One turn moves each row of this set onto another row. After a few examples, where does it send each row asked below?
buf: [ -2   5   5  11 -13   7  -8   2  17   4  -1   6   8 -16  12  -4 -11   1
   4   5   2   4]
koru: [ -9  10  10 -19 -19   2   3   5   6  -3 -11   3   0  -6   6  -2 -16   2
  -3  -8   0  -8]
mamut: [  0  -6  12  -3  -7   2 -14  10   3   8   5   3   9  -7   9  -4   5   0
 -12   1  -5  -5]
Kinif: [ 13   7   2  -3  -6  11  -6  -6  -4  -7   8  13   8  -8   4  -4 -15   2
 -11  -1  -6  -9]
Zesi: [ -5   2  10  -7 -12   5  19   4   7  -3  11   6   5 -18  11 -11 -14   4
   3   2 -12 -10]
nal: [  0   6   5  -4 -17  -3  -2   9   7   7  11   9  10  -2  10   0 -14 -13
  -3  -6   2 -13]
fuf: [ -4   3  -2  -6  -7  18   8   3   2   3  -4  -3  -4  -7  -7 -10  -9   6
   0  -5  -3   6]
zes: [ -1  -3  11 -11 -12  -6 -11   5  14  -5   9   9   9  -4  11  -8  -4   5
  -1   2 -18  -2]
bofi: [ -5   3  -2   8  -7  13  -2  -1 -12   1  14   8   8  -9   7  -2  -3   1
  -5   0  -5  -7]
tuk: [ -7  -7   1 -11  -4  -4   2  -6   7  14   4   2   4  -2  13   0 -10  -4
 -13  -2   6  -3]
Zubud: [ -6  -1  -5 -11 -16   4   3  -1   3   4   6   0  -2  -2  21   0  -5  -2
   9 -11  -1   5]
gog: [ -6  11  -8  -6 -11   1  -2   8  -2  -4 -10  11   4 -11   3 -10  -3   4
  -9  -6  -3  -8]
pog: [  0 -11   3 -11 -11   3 -11   1  10   6   2  -2  -1 -12   9 -10 -16  13
  11 -10  -6   5]
zevef: [ -2  12   2   1  -7  23  -3   0  15   0   3   6   6  -7   1  -1  -1   2
   2  -3  -3 -10]
Duniz: [  4  -3  10  -9  -9   3   5  20   2   3  12   5   9  -5  15 -10 -10   9
   5  -5  -6   7]
ridov: [ 12  -1   0  -7  -6   1  -7   8   1   1  12  -6   4 -20   9  -3  -8  -4
   5   1   1   1]
kefor: [ -2 -12   0 -13  -8  12  -9  -6   3  -2   5  -2   5 -15   9  -4  -6  18
  -2   0   0 -10]
zasim: [ 10  11   4  -8 -13   1  -3   2  20   1   0  -6   4 -15   1  -3 -17   1
   0 -11  -8   1]
bomat: [  0  -7  -7  -3 -11  -2  -1  -2   0 -11   3  12  -1 -19   6  -6 -13   9
   1  -9  -9 -13]
Sapi: [ -2   1   4   2 -16  13   0  -1   5   3   7   6   5  -1   6  15 -10  17
  -4 -11  -9  -3]
Bag: [-12 -10  -4  -6  -6  14  14   0   2  -2   6   7  -3  -8   1   4  -8   4
   6  -4  -5  -6]
Kepiv: [ -2 -11  -7  -5  -8   7   0   3  13   9   8   5   8 -12  -3 -12 -13   2
  -2  -9 -21  -7]
duze: [ -6   5   9  -7 -20   2  -7  -1   1   4  -5  -3   8 -12  -2   5 -22  -1
  -1   5 -15   4]
muzel: [ -5   6   0   6  -6   2  10   2   1   6  -5  10   8 -17   7  10 -22  -2
  -1  -5  -7   3]
vulas: [-11   0  -2  -3  -9   2   3   0  17   5   6 -11   3  -5   3 -10  -6   9
   1   8  -1  -7]
kedu: [  5  -2   2 -14 -11   6   9  10   2  -8   7   6  10  -3   4   7 -18  18
   0   0  -2  -4]
daso: [-12 -16   5  -4 -11   7  -1   2   4   6  -2  12  15  -2   3   3 -14   0
  -8   3  -9 -10]
sezuk: [ -8   2  -2 -15 -10  -1 -19   0  -2  -6   1   6  13 -10   6   4  -8   0
   7  -7  -8  -4]
lopab: [  3   2  14   0  -3   6  -4  14  13  -2   7  17  -1  -2   2   1 -18   3
  -3   1  -6  -7]
gazet: [-13 -11   1   1  -7   1 -11  10   5  12  -5   1   1  -3   7   3 -17   8
  -2   4  -7  -4]
Pata: [  0   1   6  -4 -16  -1  10  -4   1  10   6  10   9 -19   2  -8 -11   1
  -4 -18   2  -6]
vogeb: [  3   2   1  -6 -19  -6   0  -1  14  -4   0  10  18 -10   3  -2 -19  -6
 -10   6  -1  -5]
pizap: [ -5  -8  -1 -16  -9   3   9   7  16  -5  -3   9   4 -17   8 -10 -20   2
   6   3  -6  -3]
tobe: [  6  -5  -1  -6 -13  16   5   4  -4   2  -3   0   3  -9  17   1 -13   1
  -6   3 -15   8]
Nof: [ -1  25   2  -3  -8   8   7   4  -2   1   4   3   6  -9   9   0 -16   3
   1  -6 -11  -4]
bevud: [ -2 -12   8  -7 -17   5  -7   3   0   5   7  -4  -1 -14   5   2 -13 -15
   0  -1 -11  -4]
fusor: [ -4  -2   7 -12   1   2   4  -9   8  12  14   4   6  -1   8  -7 -12   7
   0 -11 -13  -2]
nito: [  1   3   6 -10  -9   2  -9   6  15   3  -3   3  17 -13 -12   0  -4   2
  -3  -7  -1   2]
Bapi: [-10   2   8   0  -2  -1  -1  -2   1  -1   0  14   9  -5  13 -10 -10   0
  -1  13   3   1]
vavar: [  1  10   8  -7 -11  -2  -7   2  -2   8   8  -3  -3  -1  13   0  -2  10
   2 -10   1   3]

Nof turns into pog
kedu turns into bevud
Now find these:
vulas turns into lopab
zevef turns into Duniz
muzel turns into kefor
Kepiv turns into Bapi
nito turns into Zesi
zasim turns into pizap

